In the rows, 128 means zero.
A single turn carries every row of the set below to another of its rows. Some are shown first; where does it send the rows asked next?
fem: [126  95 141 166 136 153 119 111 147 120  96 143 117 158 128 110 102 114
 118 115]
ligim: [142 149 134 174 123 128 132 122 109  92  92 154 145 119 170 137 143 143
 159 117]
ralu: [152 158 146 123 105 105 117 112 129 157  99 125 110 131 144 129 135 140
 125 113]
geku: [139 155 137 167 121 138 126 127 111  88  90 147 151 118 173 134 142 148
 148 121]
gupen: [136 125 143 155 139 160  97 144 109  93  78 156 146 126 139 131 112 111
 139 130]
rezi: [124 135  97 154 121 154 129 140 113 119 117 164 121  99 162 138 119 127
 143 153]
boli: [163 115 103 137 123 101  85 109 142 141  94 136 128 145 129 129 113 121
 121 119]
kera: [156 123 105 134 136 108  88 110 135 154  90 136 117 154 134 121 113 122
 124 121]
vizo: [141 129 149 164  83 122 131 109 137 126 105 102 147 124 158 131 151 116
 111 125]
kugum: [127 153 127 153  85 138 150 118 140 147 106 154 136 104 180 119 134 123
 128 115]
fidu: [135 103 147 172 136 153 120 108 147 113  98 144 113 157 113 116 111 112
 122 117]
Biba: [158 117 103 142 132 102  90 109 139 145  87 130 129 151 129 122 117 120
 122 117]
zoni: [148 155 139 123 101 109 115 117 129 165 101 121 118 143 155 131 123 140
 120 117]
gofe: [141 133 142 169  88 123 133 108 129 131 111 101 147 128 159 126 152 113
 100 119]
resum: [143 152 134 170 131 123 138 135 109  90  93 151 139 122 163 130 146 140
 158 119]
Rok: [134 158 104 145 133 127 126 118 138 155 135 145 126 116 157 149 104 103
 129 141]
Kaba: [137 166 111 149 134 117 132 117 137 147 135 142 129 113 159 154 104 100
 131 132]
nase: [132 139 101 157 121 153 126 140 116 116 112 155 115  86 150 136 129 115
 140 151]
Vak: [130 115 144 152 139 163 102 142 105  95  80 149 141 126 153 125 109 128
 141 128]
gapit: [123 115 135 154 142 143 113 130 124  79 121 129 119 132 151 116 141 135
  97  94]
pono: [127 128 133 134 117 115 116 118 137 112 131 132 114 169 119 136 138 134
  94 114]
Mup: [131 159 117 145 136 115 139 124 145 144 133 144 127 115 158 152 108  92
 137 139]
Bunik: [126 122 122 140 113 122 117 122 138 114 124 121 113 173 132 131 132 144
  91 116]
peb: [130 108 131 152 151 138 108 133 126  86 120 127 122 122 145 116 139 129
  99  89]
Bino: [128 153 126 147  85 129 142 118 136 145 104 164 134  99 168 116 146 110
 126 116]
Tum: [140 109 134 156 137 140 109 132 125  87 127 131 117 120 142 115 134 127
  95  85]
Kuva: [136  95 137 158 142 137 124 114  96 140 111 172 121 133 138 112 116  95
 146 127]
zodis: [126 100 133 159 144 144 121 100 111 142 108 169 117 133 145 117 108  98
 151 140]
Bese: [127  90 136 158 145 140 121 105 101 137 114 168 121 127 146 119 117  95
 150 133]
ponen: [138 134 142 166  85 133 130 110 132 128 105 109 147 131 164 118 159 121
 100 113]

zoni -> Bunik
ralu -> pono
And these:
Kuva -> resum
Rok -> ponen
gofe -> Biba

A single turn carries every row of the set below to another of its rows. Some are shown first; where does it send the rows asked next?
verob: [145 135 184 159 122 121 143 115 136 147 138 137 127]
kemob: [113 132 113 120 111 148 121 135 141 134 168 109 138]
popet: [151 122 141 163 112 157 157 106 139 121 142 125 140]
mit: [142 157 169 150 117 137 107 126 156 154 148 145 125]
luv: [131 119 121 143 104 119 129 146 158 139 103 111 123]
buz: [138 114 121 156 111 141 161 122 141 111 137 107 129]
tus: [132 130 117 157 110 112 122 149 152 139 105 113 130]
Mov: [125 117 135 112 108 118 117 152 137 157 132 105 130]
Rufim: [126 144 149 149 163 125 130 114 130  96 115 129 125]
gid: [125 121 158 104 129 126 114 131 129 161 143 115 159]
sizov: [149 133 157 120 130 141 117 117 126 127 147 145 182]
pipo: [137 124 166 141 135 106 166 112 129 117 128 119 133]
Bap: [117 141 136 144 161 127 117 129 156 100 115 120 113]
giluz: [134 123 153 101 121 129 110 137 121 151 153 122 159]
riba: [123 155 117 107 136 122 115 133 163 101 138 118 134]
Bimuz: [134 142 165 144 162 125 131 110 113 116 132 145 126]
rizu: [146 128 124 164 114 131 137 127 162 115  97 132 147]
foz: [125 139 134 128 111 165 117 119 139 143 173 128 150]
rup: [168 132 139 139 138 138 129 113 147 111 121 149 172]
gokep: [143 134 149 150 112 170 135 105 138 137 159 135 152]
kuz: [131 138 168 135 156 127 117 121 121 142 148 152 115]
Zagev: [120 120 106 133 110 136 144 136 142 117 150  98 129]
zem: [116 125 136 128 113 113 114 148 139 164 125 103 135]
zeku: [152 126 159 110 141 139 121 113 133 135 141 138 177]
mevav: [155 135 143 152 126 142 130 112 147 109 118 148 176]
zete: [126 134 133 115 142 106 151 121 143  93 128 109 136]
rumar: [122 135 155 129 152 128 103 137 145 146 146 143 102]
Tulo: [114 137 139 133 154 128 103 140 162 125 129 127 101]
tifaf: [130 166 136 125 124 137  92 136 170 131 149 136 129]
Tuli: [159 135 117 162 122 124 129 131 157 113 103 136 149]

Bimuz -> kuz
riba -> zete
And these:
rizu -> mevav
kemob -> Zagev
gid -> zem

